In the rows, zero is written as 128.
One turn sends every row of this set to another row. A few are shown first. Where does it send the rows asked after them?
K_464: [125 132 181 128 110 130  84 124 135 122  87 119 142 145 119 125 123 110
 121 136 120 130 143 139 133 146 108 138]
K_530: [123 123 115 117 112 141 108 174 119 123 120 139 181 131 122 142 121 127
 127 124 160 110 127 110 132 132 142 152]
K_114: [114 132  92 130 147 101 121 103 107 118 138 125 119 113 108 133 112 128
 140 139 126 118 140 147 123 142 158 165]
K_374: [130 117 113 117 126 127  86  98 139 127 116 119 139 122 164 131 105 134
 118 120 141 119 143 148 124  79 109  95]
K_887: [101 123 104 120 118 148 117 159 130 140 114 147 183 116 125 132 119 115
 132 145 137 118 116 109 148 128 121 157]
K_130: [140 128 123 110 143 131 167 134 149 113  86 136 110 123 127 121 140 140
 127  99 118 122 136 142 128 128 151 112]
K_175: [ 95 116 118 116 102 132 111 165 121 127 119 130 187 132 122 133 135 130
 117 142 135 110 108 102 132 134 127 125]
K_397: [111 138 125 112 126 150 147 130 123 147 147 137 133 108 145 126  87  92
 133 125 149 139 157  89 145 134 143 136]
K_811: [131 136 177 130 113 136  82 124 137 125  85 123 140 141 118 123 115 109
 127 132 123 132 146 139 127 147 118 147]
K_381: [124 120 126 123 143 137 155 117 130 125 184 127 132 119  82 132 126 126
 131 120 137 121 139 120 133 113 149 151]
K_60: [131 126 119 108 146 133 173 127 153 119  84 142 110 119 128 117 141 131
 125 108 113 123 132 142 136 124 136 115]
K_981: [134 122 113 125 129 126  84 104 140 127 117 115 140 121 167 136 104 136
 124 117 137 123 145 151 137  81 113  97]
K_993: [124 133 175 125 114 138  87 117 138 127  84 127 140 140 119 119 118 104
 123 140 120 130 143 138 128 144 105 146]
K_127: [132 131 146 120 138 132  93 142 127 122 161 116 120 124 190 123 111 142
 133 124 106 130 146 133 106 116 121 123]
K_819: [128 126 139 109 143 141 101 129 131 128 157 133 116 118 188 114 106 129
 130 134 112 127 147 133  99 109 105 137]
K_860: [120 124 148 113 140 128 104 135 128 123 162 122 121 126 191 121 121 132
 122 137 104 127 142 135 119 109  94 120]
K_608: [116 133 144 112 111 130 136 147 108 127 155 113 137 128 144 135 104 113
 119 111 155 131 154  85 134 143 159 103]
K_895: [104 121 126 131 140 132 158 114 135 132 182 118 138 116  85 128 133 127
 131 133 112 128 126 117 147 115 140 136]
K_917: [111 125 109 128 136  80 120 115  96 103 147 107 123 130 110 144 134 137
 124 136 127 110 136 148 136 145 150 137]
K_643: [146 138 128 107 115 157 136 132 124 132 118 152 139 122 108 130 128 101
 123 167 112 135 156 173 159 105 117 119]
K_123: [ 92 118  99 117 140  92 133  92 105 116 140 124 121 119 108 128 131 121
 121 157 119 109 127 144 128 138 125 146]
K_346: [129 125 125 111 140 125 170 132 148 114  87 131 112 125 128 119 149 140
 122 107 108 122 129 140 136 128 140 100]
K_220: [129 122 109 125 127 130  82  98 143 131 114 116 140 117 165 130  99 137
 126 121 132 124 141 147 124  82 118  96]
K_918: [113 118 133 126 131 129 150 119 127 122 184 112 137 125  81 128 134 139
 126 121 124 121 127 112 120 120 158 125]
K_620: [ 85 128 137 109 112 132 150 127 119 142 151 120 141 118 145 121 112 100
 114 140 129 134 137  81 148 137 125  96]
K_266: [134 140 136 120  95 145 119 139 121 128 117 123 147 128 106 125 135 129
 123 164  88 138 137 159 134 121 148  79]
K_300: [162 136 134  99 102 158 121 137 115 119 117 146 136 130 100 126 119 120
 120 147 131 125 158 163 102 115 156 110]

K_464 goes to K_811
K_346 goes to K_130
K_381 goes to K_895
And these:
K_114 goes to K_123
K_643 goes to K_266
K_397 goes to K_620
K_981 goes to K_220
K_530 goes to K_887
K_860 goes to K_127

One turn sends every row of this set to another row. A few are shown first. Where does it send the rows asked after them?
K_830: [128 146 175 126 131 128 123 170 141 124 121 109 131 134 159  93 151 155
  70 120]
K_560: [133 130 142 144  75 118 141 142 103 126 151 142 134 134 123 100 147 124
 105 143]
K_277: [155 116 154 155  63  98 119 135 132 105 144 139 132 122 128 110 126 136
 106 124]
K_542: [157 114 148 115 130  88 106 126 132 125 127 123 142  74 103 128 127 143
  82 163]
K_888: [128 135 150 127 110 101 138 163  92 154 137 125 110  92 116  98 150 136
  74 154]
K_986: [145 108 167 117 124  79 112 118 128 110 131 123 118  91 120 123 146  94
  85 118]
K_640: [138 139 147 125 130 123  90 123 136 104 122 113 170 108 141 149 157 142
 100 121]
K_662: [135 106 155 126 135 123  99 193 140 117 108 112 125 113 155 106 129 163
  98 166]
K_400: [122 115 159 124 119 101 127 170 128  71 130 140 133 143 113 106 136 135
  84 162]
K_652: [123 105 127 117 110  98 133 146 131 147  94 138 124  94 139 107 112 150
  77  97]
K_250: [121 115 142 138 145  90 127 131 158 110 141  93 152 118 158 128 150 122
  94 127]
K_482: [163  88 168 136 102 135  97 169  93 140 114 133 147  96 137 122 142 131
 116 121]
K_844: [144 141 150 144 115 100  91 137 137  92 148 112 142 128 123 147 139 149
  89 105]
K_805: [151  88 140 159  97 142 119 160  98 113 105 130 150 107 147 124 131 122
 118 147]
K_968: [103 104 119 109 122  88 111 168 139 126 116 136 137 143 135 103 106 144
 114 128]
K_919: [128 122 122 124 131  88 117 142 111 136 114 122 128 113 111 137 102 136
  94  86]
K_898: [138 113 136 140 142 109 133 173 118 152 117 108 142 135 164 136 178 138
  73 132]
K_341: [130 111 119 126  91  90 105 158 117 127  87 144 122 123 136 124 106 137
 119 110]
K_48: [129 103 147 133 119 123 101 184 102 155 143 115 105  86 137 104 140 142
  81 140]
K_418: [149 119 155 129 115  80  90 122 118 133 131 118 141  69 117 126 138 121
  72 132]
K_786: [117 157 145 139 101 136 128 150 119 133 123 118 137 123 167 107 171 142
  85 124]
K_976: [163 107 140 127 104  96 113 152 112 147 106 136  95 107 141 122 164 115
  61 141]
K_650: [116 153 146 138 127 110 108 163 118 144 129 102 144 128 162 115 169 143
  61 127]
K_121: [156  90 132 165 114 101 136 151 109 124 117 107 146 111 150 145 141 113
 125 135]
K_541: [150 122 152 142 105 154 112 143 104 123  99 124 156 108 156 123 146 123
 128 133]
K_33: [121  74 163 121 134 103 131 168 133 107 103 120 132  81 157 113 150 115
 107 146]
K_442: [123  92 142 105 122  95 123 179 114 141  85 147 156 122 135 119 125 151
 110 109]
K_182: [127 121 161 113 119  84 145 165 124  99 136 141 139 115  97 108 143 153
  82 168]
K_611: [127 122 155 108 116  86 128 151 116 127 102 141 145 143 118 101 106 124
 119  98]
K_857: [128 133 182 127 129  88 132 178 127  90 144 118 144 142 110 111 137 152
  93 129]
K_386: [137 125 150 128 113  98 106 160 105 165 119 121 118  86 140 100 155 134
  51 149]
K_832: [171 119 147 142 107  94 139 144 123 118 121 134 136 169 130 126 154 115
  91 140]
K_500: [123  90 161 125 140 129 120 184 118  88  99 125 148 103 142 114 135 137
 103 161]
K_549: [102 110 121 102 134 115 105 164 117 145 120 140 127 125 132 119 132 142
  80  90]
K_202: [133 128 126 109 136 106 119 132 149 140 103 129 140 143 135 108 106 145
  79 101]
K_293: [134 114 150 117 143 119 100 167 128  90  95 119 144  90 135 140 138 152
 109 167]
K_160: [176  95 163 137 101  96 116 130 129 138 129 128 148  76 117 121 124 147
  81 125]
K_597: [132 146 152 140 124  92  99 118 144 114 134 101 169 109 145 130 147 135
  76 117]
K_69: [123 104 159 104 128  95 114 171 131  94 125 141 107 143 130 110 167 112
  83 151]
K_926: [156 112 153 152  83 113 139 145 103 100 131 147 147 147 114 113 135 119
  99 139]

K_926 goes to K_418
K_919 goes to K_341
K_250 goes to K_832
And these:
K_293 goes to K_786
K_277 goes to K_160

